Each row has a name. Each piece below is followed by the name of the row it came from, unless a question asks for something else. Each question is about the rows just above it. Places in a row count from 0.

Fab: [141  82 152  77 106  67 114 131 115 132 107 153 103 147 129 133  67  73
 112 162 135  99  64 145 128 139 110 148]
lelaz: [134 128 131 139 139 168  97 100 143 106 153  96 174 194 113 178 143 114
 166 137 146 150 122 141 160 153 110 146]
Nuf: [130 199  98 194  66 128 168 113 153 153  97 114 127  72 107 124 146 171
 121  98 126 134 143  95 124 127 119 101]
Bev: [141  82 152  77 106  67 114 131 115 132 107 153 103 147 129 133  67  73
 112 162 135  99  64 145 128 139 110 119]
Togem: [106  97 131 194 128 153 153 139 113 168 174 114 141 150 146 137 178 144
 166 110  96 146 197 150 141 122 167 159]
Sel: [106  97 131 194 128 153 153 139 113 168 174 114 141 150 146 137 178 144
 166 110  96 146 143 122 100 139 134 160]
Where do [141  82 152  77 106  67 114 131 115 132 107 153 103 147 129 133  67  73
 112 162 135  99  64 145 128 139 110 119] appear? | Bev
Put [ 96  97 100 106 110 113 114 122 128 131 134 137 139 139 141 143 144 146
 146 150 153 153 160 166 168 174 178 194] back in order: which row is it? | Sel
q: [106  97 131 194 128 153 153 139 113 168 174 114 141 150 146 137 178 144
 166 110  96 146 143 122 100 139 134 160] | Sel
q: [141  82 152  77 106  67 114 131 115 132 107 153 103 147 129 133  67  73
 112 162 135  99  64 145 128 139 110 148] | Fab
Row and place of [121] in the named rows: | Nuf, 18

luk: [ 89 182 161 109]
geta: [ 89  85 129 175]
kulom: [141 117  73  79]
vadi: [ 89 108 182 161]
[161 109  89 182] is which row reordered? | luk
q: [117  73  79] | kulom
Row and place of [73] in the named rows: | kulom, 2

kige: [123 126 157 110 134 114 129 115 130 127 117 137 127 151 133 148 153 133
 128 116 190 127 139 142 125 107 132 120 148 133]
bogaf: [132 120 133 137 148 115 107 127 190 133 123 130 110 125 157 139 115 126
 151 114 142 129 127 118 127 117 128 153 134 133]
Gapi: [126 111 125 149 131 118 128 136 140 113 119 135 106 162 159 124 134 110
 128 123 126 127 128 121 122 128 128  94 110 129]
namo: [133 144  97 124 108 118 177 114 172 139 125 122 118 109 102 126 118 145
 127 126 127 134 137  95 137 134 118 166 136 135]
gada: [134 176 133 162 130 115 112 113 172 119 157 142 129 123 122 142 117 129
 151 128 127 127 126 114 115 148 139 155 131 134]
Which row holds these entries in another order? [133 148 120 132 107 125 142 139 127 190 116 128 133 153 148 133 151 127
 137 117 127 130 115 129 114 134 110 157 126 123] | kige
[107 110 114 115 115 117 118 120 123 125 126 127 127 127 128 129 130 132
 133 133 133 134 137 139 142 148 151 153 157 190] is which row reordered? | bogaf
q: [126 111 125 149 131 118 128 136 140 113 119 135 106 162 159 124 134 110
 128 123 126 127 128 121 122 128 128  94 110 129] | Gapi
Give the next 2 entries after [139 115 126 151 114 142 129 127 118 127 117 128]. | [153 134]
q: [108 118 177] | namo
Give the next 2 entries after [122 118 109 102 126 118 145 127 126 127]. | [134 137]

nus: [115 131 141 133 126 114 122 121 117 119 101 130 114 121 111 132 133 126
 126 107 126 131 151 110 114 149 120 134 111 132 126 144 132 135 139 133
 121 134 117 133 108 106 145 134 125 117 146 119 149 122 123 120 141 128
 127 117 135 126 133 131 151 128 143 130]
debo: [110 124 145 153 146 146 128 135 129 128 149 125 131 136 121 158 121 135
 106 108 112 131 119 133 111 132 132 130 109 155 120 129 155 113 141 124
 132 149 115 140 138 129 118 141 131 111 121 118 135 133 101 103 119 140
 127 130 150 125 129  99 118 104 106 143]
mosif: [109 119 136 103 160 127 153 135 144 156 139 104 107 118  95  93 122 131
 140 153 111 143 123 140 132 130 138 137 132 137 117 146 126 126 158 141
 130 149 144 118 124 115 121 116 152  87 147 119 154 132 112 139 141 114
 138 139 146 124 124  91 105 129 137 122]
rok: [121 132 115 155 140 131 123 133 129 125 156 129 111 120  98 132 127 130
 110 111 128 127 103 141 120 134 126 131 103 136 128 128 125 105 121 130
 117 118 109 135 126 134 130 145 121 130 131 112 115 127 116 121 114 112
 137 145 133 132 141 122 143 116 141 138]
sobev: [152 126  91 141 140 129 137 146 137 135 144 138 132 103 124 107 119 104
 156 141 143 139 149 130 132 153 158 123 127 118 111 115 154 122 140 130
 136 146 118 126 144 116  88 147 117 119 138 124 121 160 137 122 131 139
  93 153  95 114 124 132 105 109 139 112]
nanum: [132  96 142 121 174 153 146 100 109 111  93 128  98 130 169  92 137 144
 161  97 138 118  95 127 128 137 105 157 150 117 104 116 176  77 142 146
 134 146  89 135  91 106 148 127 166 133 155 101  92 151 149 154 127  81
 166 183 126 135 140 167 175 143 151 108]
[112 152 126  91 141 140 129 137 146 137 135 144 138 132 103 124 107 119
 104 156 141 143 139 149 130 132 153 158 123 127 118 111 115 154 122 140
 130 136 146 118 126 144 116  88 147 117 119 138 124 121 160 137 122 131
 139  93 153  95 114 124 132 105 109 139] is which row reordered? | sobev
What are the next 2 entries after [145 121 130 131 112 115 127]? | [116 121]

Zole: [151  95 143 121  92 154 160 105]
falo: [142 164 158  97 101 115 113 144]
buf: [ 89 113 120 142 125 172 179  88]
segom: [ 89 171 120 142 125 172 179 120]
Row and place of [143] in the named rows: | Zole, 2
q: [151  95] | Zole
Where in the named rows is [158]? | falo, 2
Which row holds [164 158  97 101 115]? | falo
q: [171 120] | segom

